Questions about the table below. Rows and columns are numbered from 1.
1) Find the entry in row 3 and column 1.
2) Find the entry in the top-right corner.
3) Find the entry in the bottom-left corner.
4) Find the smallest entry.
5) Find the entry in the top-left corner.
6) Find the entry in the bottom-right corner.
7) Find the top entry of the column that holds the smallest entry.
8) Find the entry in row 1 and column 3.
array([[24, 60, 39, 34, 52, 47],
       [89, 68, 85, 45, 68, 48],
       [93, 57, 79, 60, 71, 41],
       [66, 71, 84, 25, 72, 58],
       [91, 65, 84, 49, 69, 46],
       [54, 69, 79, 21, 74, 58],
       [77, 26, 52, 76, 76, 67],
       [69, 42, 41, 76, 58, 92],
       [50, 74, 28, 79, 35, 58],
       [79, 71, 86, 33, 69, 55],
       [93, 58, 80, 59, 71, 42],
       [83, 30, 59, 75, 79, 53],
       [73, 71, 85, 29, 70, 57],
       [48, 74, 27, 78, 35, 56],
       [40, 66, 64, 17, 48, 56],
       [93, 56, 78, 61, 71, 41]])
1) 93
2) 47
3) 93
4) 17
5) 24
6) 41
7) 34
8) 39
